One vector is turned by the same rotation once a step. Each row is the vector after some number of steps, and that number follows the row.
The counts run from 0 to 671.
[  3 -11   5 -24  -2   5 -13  20 -49  -1  -2   1  22  -9   1 -19  -9  18
  31 -16  -1  52  -9  -4 -34  -6  11 -10 -15 -15 -22 -24 -20  19  -2 -23
  19 -24 -30  18  16   8  17  19  20  12   5 -17 -26  19  -6 -26  17   1
   1  20 -18   5  11   0   5  30  -6  11  -7  28  39   6  56  14 -22  10
   1 -19 -15   0   7  -7   9   1 -23  49  16  12] => 567
[  0 -13 -18 -16  -8   6 -11  32 -27   2   1   2  28   6  16 -11   8  12
  13   0   7  59 -10  -9 -30   1  17 -17 -22  -3  -5 -15 -37   0   9  -3
  25 -21 -33   8  21   8  12 -15  18 -19   0 -24 -17  34 -12 -20   1  29
   3  19 -19  25  13  14  14  16 -12  11  21  30  37  26  53   5  -8  20
  14 -20 -14   7   1  -6 -25   4 -23  41   8  -1] => 402
[ 12  -3   2 -28   5   0 -18   8 -24   7  -8  13  25   6   2 -23   5   7
  26 -26   0  28  11   9 -30  -1  22 -15 -11  -2 -13  -9 -14  -2  12   5
  16 -19 -44   3  27  11   4 -14   4  -6  -9 -21 -27  19 -10 -33   1  21
   7  35 -27   5  13   7   4  16 -19 -10  28  10  33  26  74  32 -12   4
  15 -28 -13  14  12   1  -8   0 -18  36  11   6] => 287
[ -1 -10   0 -21  -1  -9 -18  17 -31   5 -16  13  29  -2   3  11   4  34
   6  -7  17  42  18  -3 -28 -13  30 -11 -25  -1 -20 -32 -15  -3  -4 -19
  27 -28 -24   7  38  14  -5  -3  11  -6  10  -6 -25  12 -13 -38   3  14
  10  41 -33  12  24  14  31  19 -18  -3   8  28  18  11  26  28 -10   4
  -5  -8 -18  12   9 -20   4 -14 -18  43   9  19] => 7
[-11 -14  -7 -11  -6  -2 -11  18 -43 -11  -8   4  14   4   1   4  24  30
  13 -18  19  42   0 -21 -30   9  20 -18 -21  -9  -6 -28 -29  -1   4 -16
  41 -29 -22  10  26  12  14 -10  12 -18 -20  -2   3   4 -10 -39   7  15
   8  33 -22  28   8  20   9  29 -16  13   1  42  31  21  31  15   0  12
   5 -15 -22  19   7  -9   2 -25 -14  33   4 -14] => 143
[ 10   0   9 -35  10 -11 -18  14 -42  -5  -5  -1  28   1  -9 -10   7   8
  34 -18   3  47 -17  -6 -24  -2  34 -15  -6 -10 -10 -11 -20   6  14 -13
  30 -25 -19   3  16   3  30  18  16  12   2 -21 -16   6  -3 -44   9  16
   9  22 -15  16   5   4  14  18 -24  13  16  18  28  20  62  18 -23  22
  15 -21 -14  12   3 -11  -5  -6 -24  39  13   5] => 166
[  2  -4  -4 -26   8  -5 -29  10 -33 -10 -17  14  28  -5  -5   0   1  24
   0 -14   5  44   9   2 -22 -10  29  -6 -20 -17 -22 -18 -32  13  -1  -2
  29 -35 -41   0  26   5  -2   0   2 -11  -1 -15 -19  21 -21 -17   0  17
  14  33 -38   6  19  16  12  17  -6  -9  13  28  29  19  47  37 -11   9
  -7 -15 -15  10   3   4 -10  -8 -24  52  17  -7] => 572
[-13 -13 -11 -14  -5 -10 -25   5 -29  -4  -3  19   7  10   2 -14   9  23
   9 -29   2  43  12  -9 -25   4  21 -15 -13 -24 -26 -22 -17  -9   7 -25
  30 -22 -33   8  38  19  11  -5  10 -24 -18   6  -7  11  -9 -50   8  -8
   8  33 -37  16   7  16  -3  19 -26  -2 -12  24  35  14  39  19  -3   1
  12 -28 -21  17  19   4  19 -17 -17  46   5  -6] => 643
[ -9 -28 -20  -1 -22 -14   4  19 -24   3  -1  19  31   9   7  -8   7  23
  11  -6   9  31   7 -16 -32   1   8 -20 -14 -16 -15 -28 -15 -10  -6 -21
  31 -10 -21  31  30  18  24 -20  17 -16  -7 -12 -11  16  -6 -35   7  17
   3  42 -29   7   3  12  28  16 -16   3   8  41  36  20  39  11   7  11
  11 -27 -27   1   0 -12  -8 -20  -9  48  -6  -8] => 461
[  4  -4  11 -32   4   2 -21  29 -38  10  -3  15  18  -3  -9   1  -9  23
   6   6  15  41   0   2 -22  -9  22  -6 -19 -14 -26 -16  -8   5   1 -12
  17 -26 -23   1  22   1  10  -1  21  -4  10 -22 -22  38 -12 -34  -5  16
   7  23 -16   8  22   9  23  11 -15   6  18  21  36   9  57  38 -15  13
   9 -27 -10  10   8 -18 -15  -9 -26  50  18   2] => 134
[ 13  -5  -3 -14  -1 -10 -12  14 -26   3 -18  11  27   5   8   6  13  26
  13 -16  21  30  11  -5 -26  -8  32 -15 -27   5 -13 -26 -14  -4  -6 -11
  22 -29 -31   6  36  11  -4  -5   5 -13   2 -14 -24  11 -11 -36  -3  19
   4  43 -28  21  18  25  29  15 -14 -11  28  32  22  21  37  30  -8   5
   2 -12 -20  20  16 -19  -7 -27  -8  34   5   7] => 475
[ -5 -21  -8 -22  -8  -4   3  15 -33  11  -3  29  10  23  -3 -19   5  15
  19  -3  -5  30  -5  -4 -41  10  19  -9 -11 -21 -28 -15 -23   0  -1 -23
  28 -18 -36  28  19   2  28 -16  19 -23  -3 -11   1  26   5 -49   4  15
  -2  28 -18  10   4  -6  12  26 -10   3   9  19  54  12  55  12 -11  17
  17 -28 -18  -6   8   1   2  -8  -2  33  10   2] => 332
[  3  -7   5 -28   5  -1 -10  32 -38   9  -9  14  10   4  -1  -6   6  10
  19 -13   7  40  -6  11 -25   3  36  -6  -1  -9 -29 -19 -13   7  10  -9
   9 -22 -23  18  28  -8   8  -8  15  -5   9 -10 -18  23  -4 -28   7  36
   7  31 -18  17  37   6  13  14 -25 -11  36  17  41   9  57  29 -23  19
  21 -23  -8   1  16  -8 -15 -13 -12  38  14  -6] => 601
[-16 -15 -18 -28   1   0  -8  20 -31   8  -5  20   4  10   1 -16   0  16
  24  -5  -6  47  -6  -2 -42  15  28  -6   6 -19 -14  -8 -29  -1  13 -16
  29 -15 -35  23  22   8  19  -7  18 -22  -6 -17  -5  16  -3 -43  15  19
   8  15 -26  11   4  -1   7  22 -26   7  -1  15  41  12  50  -3 -18  25
  20 -19 -16  -8   9   2   7  13 -14  42  17   8] => 584
[ -7 -19  -1 -19  -2 -10  -4   6 -23  -1  -8  18  24  11   5   4  -2  27
  27 -17  -1  48   1  -8 -29  -8  25  -9 -12 -17 -10 -37 -25   2   0   4
  20  -7 -14  30  18   4  26   3  18  -1   7  -1 -26  -1 -11 -31  18  29
  12  37 -23   5  11   4  10  20 -31 -11  12  25  32  34  43  -1 -23  16
   5 -25  -8   0  -5 -19 -19  -2  -3  58  15   4] => 497
[  0 -21 -10  -2 -20 -12  -5   9 -16   4 -14  23  25   3   2  -7   8  27
  18 -16  15  36  -1  -9 -30   6  20  -7  -8 -16  -1 -33 -28   1  -8  -6
  29 -15 -14  30  19  17  23 -10  20 -20  -9  -9 -15   5  -6 -31  11  27
   5  33 -28  15  -3  14  21  23 -25   0  15  36  34  32  44  -2 -16  22
  16 -28  -8  -4  -1 -17 -18 -17   3  61   7  -3] => 245
[ 16  -9  -4 -29   2 -13 -21   8 -17   9 -11  17  33   7   1  -5  -2  14
  16 -20  18  16  14  -3 -29 -15  32  -6 -22  -5 -16 -15 -15  -5  -5  -7
  17 -15 -41  10  35  12   0 -14   8 -16  -2 -26 -22  25 -20 -31  -4  23
  14  36 -28   4  17  20  24   9 -17 -12  25  28  31  17  62  40  -3   6
   2 -25 -21  14   6  -9 -14 -15 -14  40   7   0] => 289
[ -4 -25 -11  -5 -10  -6   4  -1 -31   7 -10  14  20  20  11  -9  16  19
  28 -27  -3  46   8  -5 -42   9  23 -20  -9 -12 -15 -35 -22  -8   8  -7
  24  -9 -28  23  25   5  22 -16   1 -12 -12   5 -12  -2  -7 -40  16  16
   6  49 -26  12  10   4   3  34 -24 -13   6  27  41  25  37   2 -11   9
  11 -23 -17   7  11 -10   0  -6   0  36  13  -1] => 27
[  6   0  -4 -31  -7  -8 -32  18 -14  -6 -10  10  28  -8  -3 -12  -6  21
   8 -16  26  23  -3 -11 -27 -11  23  -7 -19  -1 -12 -16 -14  -2  -7 -15
  25 -24 -34   1  30  26  -2   0  21 -15  -4 -27 -17  28 -13 -34   0   4
   9  14 -33  14   8  32  24   8 -16   5   9  29  26  10  58  28 -13  12
   7 -23 -12   9   4  -9  -8 -15 -24  58  12  11] => 506
[ 11 -15 -13  -8 -18  -9  -2   3 -16  18  -2  12  34  14  14 -14   6  26
  22 -14   4  34  25  -7 -35  -4  15 -19 -11  -9 -13 -23  -6 -11   4 -12
  35  -8 -35  13  34  21   3 -14   4 -12  -2 -12 -23  13  -8 -45   3   6
   2  43 -38   6   4   5  23  25 -21  -5  14  20  27  13  40  16  -5   3
  12 -20 -20   6  13 -11  13 -12 -14  42   9  31] => 592
[ -4 -10 -11 -21  -7 -12 -14   1 -24  10  -3  27  33  23   5   6   5  27
   2  -6   7  30  23 -16 -22  -7  34 -15 -19 -28 -24 -19 -11 -12   4 -16
  32 -10 -36   8  33   8  15 -18   2 -23  -1 -13 -12  16 -20 -44  -3   6
  12  40 -37   3   2  10  17   6 -26  -5   8  27  28  23  33  29   4  11
  13 -23 -22  11   7  -8  -7 -11 -13  42   4   8] => 207
[ 11 -16 -25  -6 -16 -12 -23  22 -15   8  -2   4  39  -5  16 -18   3  15
  13 -19  16  46   9 -10 -13  -3  25 -12 -16  -1  -7 -31 -28  -9   2 -15
  33 -28 -30  18  40  26   1   1   6 -30  -3 -19 -24  12  -9 -15  18  13
  12  27 -37  16  13  23  22  12 -20  -1  13  39  21  21  36  10  -5  13
   1 -27 -17  11   1  -8  -6 -15  -7  61 -11  -6] => 558
[ 22  -9 -19  -4 -15  -6  -6  16 -23  16  -7  12  43  10  16  -6  12  22
   5   2  14  41  21 -11 -24   3  30  -9 -26   0 -12 -20 -19  -6   2 -17
  35 -22 -28   8  34  16   5 -14   3 -33   4 -22 -14  24 -15 -28   5  18
   3  33 -28  21  10  18  34  13 -24   1  24  37  26  21  38   7   1  20
  10 -18 -20  14   5 -18 -11 -12 -14  38  -4   9] => 89
[ -5 -19  -7 -20   0  -7 -10  22 -23  20  -2  12  11  12  26  -4  10  18
  35 -28   0  46  -3  -9 -26  -3  19 -15 -16 -18  -7 -38 -20 -14  -1 -20
  17 -11 -25  25  26  18  18  -5  16 -10   8   0 -37   7  -5 -51   8   9
  14  27 -13  31  17  11  10  15 -35  -8   1  24  19  21  43   9 -23   8
  14 -29 -26  11  12 -14   5 -15  -5  34  -8  16] => 94
[-16 -17  -4 -16   1  -7 -11  15 -31   6 -14  36  15  12  -9  15   8  34
  11  -3  20  32   7  -9 -26  -2  23  -1 -18 -28  -9 -25 -22   3  -9 -14
  35 -15 -13  16  20  12  33 -11  22 -18  -5  -7 -12  11 -10 -47  -5  23
  15  30 -28  13   8  13  19  12 -27   2  -4  33  31  30  47  20  -4  21
   7 -27 -19   2   2 -19 -13 -13  -4  41   7  -5] => 579
[  7 -12 -11 -15 -12 -10 -21   9 -15  -7 -16   5  30  -2   5 -15  -8  17
  21  -9  18  35   9  -2 -34  -2  32   3 -19   9 -13 -22 -29   4   3  -7
  21 -31 -39  20  27  21  -6  -6  12 -26  -4 -20 -13  21 -18 -23  16  17
  12  23 -41  10  13  19  20  17 -16   0  12  36  27  20  45   2 -10  14
  -3 -15 -11   2   0  -5  -5   3 -12  60  16  -6] => 372
[ -9 -22 -21 -16 -10 -13  -7   7 -13   2  -5  26  24  18  11 -10  14  22
   8 -15   2  30  14 -12 -31   4  18 -20 -16 -20 -10 -23 -26 -13   4 -11
  36 -16 -34  15  30  19  13 -30  10 -30 -14  -9 -11  14  -4 -45   2  18
   5  44 -40  15   2  14  19  16 -16  -6   7  27  29  28  29  16   1  11
   8 -22 -32   8   4   4   0 -16  -1  43   6   3] => 459
[ -1 -13 -11 -23   3  -9 -15   7 -17   8 -13  29  10  16   2 -20  -3  17
  17  -5   3  37  -7  -5 -36  10  25   6 -14 -20 -13 -13 -23   7   1  -5
  21 -23 -39  17  15  17  19   0  19 -33  -3 -21  -8  33  -8 -42   9  20
   1   9 -24  16  -2   6  12  18 -23   3  14  16  42  19  65   3 -20  23
  19 -33  -8  -3   9  -7 -19  -2   1  46  15   6] => 117
[  1 -13   4 -16 -12  -3 -13   3 -19   0  -6  -6  24   3   4 -11   2  18
  32 -28  26  27  14 -15 -40  -9  18 -19 -21  14 -13 -29 -14  -7   9  -4
  19 -17 -39  22  30  16   6 -10  11   0 -22  -5 -16  17 -17 -33  18  10
  10  40 -30   4  13  22  13  28 -20  -3   4  43  34  16  49  18  -1   2
   3 -24 -12  25  11 -14  -1 -11 -16  40  12  -7] => 158
[  3 -21 -17  -3  -2  -9 -22  -2 -29  16  -8   9  15   3   9 -22   1  20
  18 -14   3  50  28  -2 -23   5  19   0 -19  -9  -8 -23 -31  -3   9 -14
  20 -26 -35  11  27  23   9  -8   3 -29  -5 -16 -21  17 -12 -30  13  11
   4  24 -34   9  14   2   2  17 -24  -8  -5  20  33  24  43  14  10   8
  -1 -33 -18  22  11   1  16  -9 -17  45  -8 -14] => 56
[-11 -21  -6 -22  -3   0   4  15 -25   3   0  15  15  24  18   3   8  24
  33 -22  -7  49  -6 -14 -42  -7  18 -24 -18 -18 -13 -32 -23  -3   4  -9
  22   1 -35  26  21   4  27  -6  13   3   3   4 -28  10  -8 -50   8  15
   5  36 -15  20   7  11   9  30 -21  -4   1  27  30  21  48   6 -27   8
  12 -12 -23   6  11  -9  -5   5  -7  32  13  26] => 280
[ -1   0  -2 -33  -5 -12 -36  14 -14 -12   4  -2  25  -6   2 -20  -3  11
  15 -28   8  41   7   1 -31  -9  18 -22 -11   2 -19 -16 -10  -3  11 -16
  22 -28 -39   5  38  17  -4  -2  17  -3 -17 -10 -19  26 -11 -31  13  -2
   3  26 -34  12  11  17   8  22 -11   4   0  20  30   8  47  23 -10   1
   8 -20 -15  16   6   6  11 -10 -31  60  18   3] => 255
[ -5 -16  -1 -17  -8   6  -5  29 -27  -5 -10   7  19   0   2   2  12  23
  28 -20  30  22  -3 -18 -38  -6  11 -16 -21  -3  -8 -30 -23  -3 -14 -23
  33 -18 -28  32  27  16   8 -17  25  -5  -5 -14 -16  12  -8 -35  -1  22
  11  27 -21  23  22  29  22  22  -8   8   4  45  35  15  45  31  -7   8
   0 -17 -27   9   9 -15   0 -24  -7  32   6  -2] => 662
[  9 -12  -9   0 -18  -5  -7  17 -23  18  10  -3  33   0  13 -12   7  23
  22 -12  21  42  14 -14 -27   2  22 -23 -19  -3  -4 -25 -14  -8   6 -21
  38 -12 -16  15  31  24  15  -3  10 -14  -7 -17 -21   8 -16 -30  14   4
   8  28 -31  22   9  22  23  13 -34  11   6  38  24  21  43   4   0  17
  16 -22 -16  21  10 -29   0 -13 -22  39 -12  14] => 91
[ -4 -21 -13  -5  -3  -2   3  10 -43   4  -7  15  12  14   4  -8  25  24
  18 -14  -2  47   1 -13 -37   9  14 -18 -19 -21 -10 -23 -32   3  -2 -20
  42 -22 -26  19  20  14  23 -14  11 -19 -12  -8  -1   5   3 -48   6  20
   1  28 -17  26   3   3  15  32 -16   8   1  27  37  22  44  11   1  14
   9 -17 -29  15  14 -12  14 -21  -6  19  -3   5] => 145
[  6   2  -7 -35  15 -13 -25  12 -30  11  -7  24  18   9   1 -18  -2  11
  13 -10  -5  39 -10  -3 -24   1  24  -5 -11 -26 -10  -6 -20   4   3 -14
  30 -26 -31  -4  19  16  16   5  24 -13  -2 -29 -16  23   3 -53  -4  11
   2  10 -17  16  -3   5  16   9 -20   8  10   8  34  17  70  27 -19  14
  16 -27 -20   7   6  -1  -1 -14 -16  41   8  15] => 636
[ 16  -9   3 -19  -1 -11 -16  13 -27   5 -12   5  38  -5 -12  -6   1  15
  27 -15  32  14  14 -16 -28  -9  29 -10 -24   0 -15 -17 -10  -3  -6 -22
  27 -22 -26  16  36  20  12  -9   7  -8  -5 -28 -13  11 -16 -38   3  14
  14  33 -25   3  15  23  27   8 -23   4   3  39  31  15  55  33   4  12
   2 -24 -18  17   3 -21   6 -20 -16  36  -1  -3] => 291
[ -7 -10  -4 -19 -17  -4 -10  22 -28  -1   3  17  31   0 -12  -7   4  21
   9 -20  29  13  13 -18 -32  -4  10 -22 -13 -17 -17 -22  -2  -5  -8 -23
  35 -15 -23  21  33  13  16 -21  17  -2 -14 -16 -13  17 -13 -35  -2  10
   9  34 -35  -2  11  17  22  14 -18   1   2  40  32  12  49  37   1   9
  16 -27 -23   5  10 -15   4 -27 -16  46   3   1] => 75
[ -2 -17  -2  -2 -14  -1  -7  13 -46  -2   1   7  19   2  -3  -7   3  20
  23  -6   4  56  -7 -13 -27  -4  15  -8 -17 -20 -27 -30 -22  10   6 -30
  22 -17 -22  25  22   2  31  19   9   1  -2   2 -11   7  -9 -30  28  -5
  -1  29 -19  10   4   1   5  26 -14  11  -9  35  46  13  42  -1 -18  17
   9 -24 -11   4   6 -14  -2  -7 -20  51   5  -3] => 180
